Here are some points:
np.array([5., -13., -3., -9., 15., 13., 14., -3.])
np.array([34., -17., 44., -79., 55., 65., -17., 116.])
np.array([36., -8., 58., -42., 57., 3., -2., 106.])
np.array([72., 3., 47., -43., 73., 87., -50., 98.])
np.array([-7., 16., -4., 29., -6., -41., 8., -3.])
np.array([-35., 16., -12., 65., -37., -69., -1., -84.])
np.array([-69., 8., -34., -40., -65., -36., 34., -15.])
np.array([36., 8., 21., 48., 33., 21., -19., 4.])
np.array([25., -3., 7., 15., 28., 23., -15., -2.])
np.array([75., -17., 17., 18., 68., 74., -48., 35.])
np.array([11., 12., 5., 53., -19., -37., 10., -23.])
np.array([-1., -28., -17., -71., -23., 61., 5., 29.])
np.array([-39., 5., -27., 10., -42., -65., 25., -42.])
np.array([37., -2., 26., 56., 49., -7., -38., 6.])
np.array([40., -7., 45., -29., 50., 26., -26., 70.])
np.array([60., -6., 26., 31., 46., 45., -30., 9.])
np.array([15., 19., 22., 30., 3., -20., -15., 4.])
np.array([-58., 16., -42., -22., -73., -36., 49., -39.])
np.array([-51., 8., -35., 20., -58., -66., 28., -65.])
np.array([-27., -3., -30., 43., -17., -37., 17., -48.])
np.array([58., -21., 47., -80., 69., 69., -21., 114.])
np.array([68., -9., 30., -21., 57., 62., -40., 66.])
np.array([-53., 4., -21., -52., -27., -46., 47., 10.])
np.array([-15., -2., -10., 3., -17., -40., 19., -11.])
np.array([-54., 10., -29., 51., -54., -38., 12., -103.])
np.array([-45., -7., -40., -24., -50., -26., 35., -29.])
np.array([61., -8., 45., 10., 67., 73., -44., 55.])
np.array([1., 14., -17., 45., -17., -2., 14., -68.])
np.array([2., 5., 34., -20., 41., -4., -11., 46.])
np.array([8., 18., -16., 65., -5., -25., -7., -56.])
16 more points follow, each with its number after it:
np.array([1., 18., -31., 37., -21., 8., 6., -66.]) 0
np.array([-17., 0., -13., 41., -23., -40., -4., -36.]) 1
np.array([-5., 21., 22., -6., 6., -44., 0., 21.]) 2
np.array([37., -30., 16., -72., 55., 56., -21., 86.]) 3
np.array([50., -14., 53., -44., 65., 45., -30., 118.]) 4
np.array([64., -11., 47., -34., 51., 69., -51., 71.]) 5
np.array([-47., 19., -51., 16., -80., -70., 31., -47.]) 6
np.array([-21., 6., 1., 40., -12., -30., 15., -14.]) 7
np.array([29., 15., 1., 60., 1., 59., -27., -61.]) 8
np.array([-85., 16., -61., 65., -87., -98., 58., -127.]) 9
np.array([2., -12., 25., -68., 19., 3., -1., 62.]) 10
np.array([-18., 7., 2., -2., 8., -24., -6., 5.]) 11
np.array([35., 8., 44., 27., 47., -5., -32., 40.]) 12
np.array([-27., 3., -17., -12., -42., -27., 18., 18.]) 13
np.array([12., -1., 22., 12., 17., 9., 8., 27.]) 14
np.array([43., 3., 35., 31., 56., 22., -36., 47.]) 15
Which three of these numbered points are nearest to each point below, ignoring the direction in which the first points spread most? Their numbers follow each, nearest first.
np.array([-17., 16., -37., 43., -35., -8., 20., -88.]) > 0 9 5
np.array([-15., 11., -17., 15., 1., -4., 2., -16.]) > 9 11 14
np.array([33., -22., 17., -63., 67., 65., -27., 62.]) > 3 11 5
np.array([88., -42., 57., -88., 85., 112., -49., 127.]) > 3 5 6
np.array([-58., 3., -23., 12., -47., -82., 32., -25.]) > 4 2 11
np.array([-22., -14., 19., -96., -3., -13., 27., 91.]) > 10 13 3
np.array([-2., 1., 1., -7., 4., -7., -4., 18.]) > 11 4 6
np.array([-47., 40., -57., 109., -70., -86., 32., -127.]) > 15 1 12
np.array([17., -2., 34., -17., 44., 4., -11., 54.]) > 11 4 2
np.array([49., 6., -1., 35., 21., 21., -26., -20.]) > 0 1 15
np.array([2., 30., 3., 50., 4., -18., -6., -42.]) > 15 12 1
np.array([-20., 6., -28., 98., -16., -21., 7., -112.]) > 8 0 15
np.array([-37., 7., -26., 63., -46., -52., 1., -67.]) > 1 15 7
np.array([18., 1., 27., -24., 31., 5., -7., 41.]) > 11 4 2
np.array([17., 12., 7., -17., 3., 10., -16., 31.]) > 6 5 11
np.array([55., -38., 26., -120., 48., 106., -35., 103.]) > 3 10 13
np.array([-10., -22., 23., -70., 5., 27., 11., 54.]) > 10 3 13
np.array([19., -9., 43., -18., 27., -4., -11., 68.]) > 4 2 11
